X =
[[ 14.0   1.8  24.8 -35.7  47.0  -2.9  -7.0 -16.3 -21.1  34.4   6.7  30.2
   -4.6  25.7   7.4]
 [ 29.0 -31.0 -11.0 -33.9 -11.6   3.1   9.6  -6.7 -37.7  17.2 -31.1  -0.4
   -7.9  22.2   8.2]
 [  9.6 -34.7 -17.1 -19.8 -32.0   1.0   8.7  -9.4  -0.2   3.8 -40.2 -16.8
  -11.6  17.3   6.5]
 [-14.5  33.6  15.8  20.1  29.6   0.2 -10.3   7.1  10.2  -3.7  38.8  13.7
    9.6 -15.6  -5.1]]
Rows and columns are counted from 0.
(0, 0) => 14.0
(1, 4) => -11.6
(3, 1) => 33.6
(1, 3) => -33.9
(3, 10) => 38.8
(1, 8) => -37.7
(2, 2) => -17.1
(0, 7) => -16.3
(2, 13) => 17.3
(2, 6) => 8.7
(3, 2) => 15.8
(3, 8) => 10.2
(3, 12) => 9.6
(3, 11) => 13.7
(3, 7) => 7.1
(3, 13) => -15.6
(3, 5) => 0.2
(3, 9) => -3.7
(1, 0) => 29.0
(3, 0) => -14.5
(2, 10) => -40.2
(1, 9) => 17.2
(0, 10) => 6.7
(0, 9) => 34.4
(2, 11) => -16.8
(0, 11) => 30.2
(1, 7) => -6.7
(2, 5) => 1.0
(1, 6) => 9.6
(0, 14) => 7.4

W =
[ -10.0   -9.9   44.4   35.0   26.5 -105.7   -3.3  -37.8  118.8  125.5
 -121.2   66.5]
W[0]	-10.0
W[8]	118.8
W[2]	44.4
W[4]	26.5
W[10]	-121.2
W[6]	-3.3
W[3]	35.0
W[7]	-37.8

arr =
[[  8.6  50.0 -14.4   4.6 -20.7  11.0   1.3]
 [-30.3  -8.6  -0.5   8.5  -0.1 -21.6 -17.6]
 [-30.7   3.4  -4.7  14.7  -4.4 -17.3 -24.7]
 [-10.7 -29.3  12.4  -2.2   6.9 -14.6 -10.0]
 [ 28.1  -6.3  -1.0 -12.9  -0.4  18.9  26.3]
 [ 26.6 -21.8   0.6 -14.7   8.1  18.7  30.9]
 [ 58.2 -43.4  14.2 -16.8  17.2  38.1  27.9]
 [ -0.2  51.2 -12.9  16.4 -23.0   5.1  -8.5]
 [ 25.0  12.6  -4.1 -10.0  -7.2  19.0  16.0]
 [-11.3  38.5  -9.7  21.1 -19.6  -3.8 -21.1]
 [ 16.3  33.8 -11.4  -5.1 -15.3  16.5   6.6]
 [-23.2  19.3  -7.5  18.5 -13.1 -11.0 -27.5]
 [ 45.9 -41.9   6.5 -16.4  14.3  36.3  21.0]
 [-21.6 -19.7   6.7   3.2   3.6 -20.6 -12.2]
 [ 33.7 -39.0   0.9 -15.7  15.0  29.9  22.6]
 [ 27.2 -32.7   0.2 -15.3  15.0  22.2  27.8]]
arr[-16][0] = 8.6
arr[6][-5] = 14.2
arr[:, 4] = [-20.7, -0.1, -4.4, 6.9, -0.4, 8.1, 17.2, -23.0, -7.2, -19.6, -15.3, -13.1, 14.3, 3.6, 15.0, 15.0]
arr[-4] = [45.9, -41.9, 6.5, -16.4, 14.3, 36.3, 21.0]
arr[5][-1] = 30.9
arr[-16] = [8.6, 50.0, -14.4, 4.6, -20.7, 11.0, 1.3]
arr[14][4] = 15.0
arr[14][-6] = -39.0
arr[6][3] = -16.8
arr[5][0] = 26.6
arr[7][-2] = 5.1
arr[11][0] = -23.2
arr[:, 6] = [1.3, -17.6, -24.7, -10.0, 26.3, 30.9, 27.9, -8.5, 16.0, -21.1, 6.6, -27.5, 21.0, -12.2, 22.6, 27.8]
arr[-10][-7] = 58.2
arr[-13] = [-10.7, -29.3, 12.4, -2.2, 6.9, -14.6, -10.0]
arr[-2][0] = 33.7
arr[1][-7] = -30.3
arr[-11][-6] = -21.8
arr[-13][-6] = -29.3
arr[10][4] = -15.3
arr[-15][2] = -0.5
arr[-10] = [58.2, -43.4, 14.2, -16.8, 17.2, 38.1, 27.9]
arr[-1][-4] = -15.3
arr[11][-2] = -11.0
arr[-6][0] = 16.3
arr[0][2] = -14.4
arr[-13][2] = 12.4
arr[-9][-1] = -8.5
arr[:, 0] = [8.6, -30.3, -30.7, -10.7, 28.1, 26.6, 58.2, -0.2, 25.0, -11.3, 16.3, -23.2, 45.9, -21.6, 33.7, 27.2]
arr[4][1] = -6.3
arr[8][1] = 12.6
arr[-8][0] = 25.0
arr[:, 5] = [11.0, -21.6, -17.3, -14.6, 18.9, 18.7, 38.1, 5.1, 19.0, -3.8, 16.5, -11.0, 36.3, -20.6, 29.9, 22.2]
arr[12][-5] = 6.5
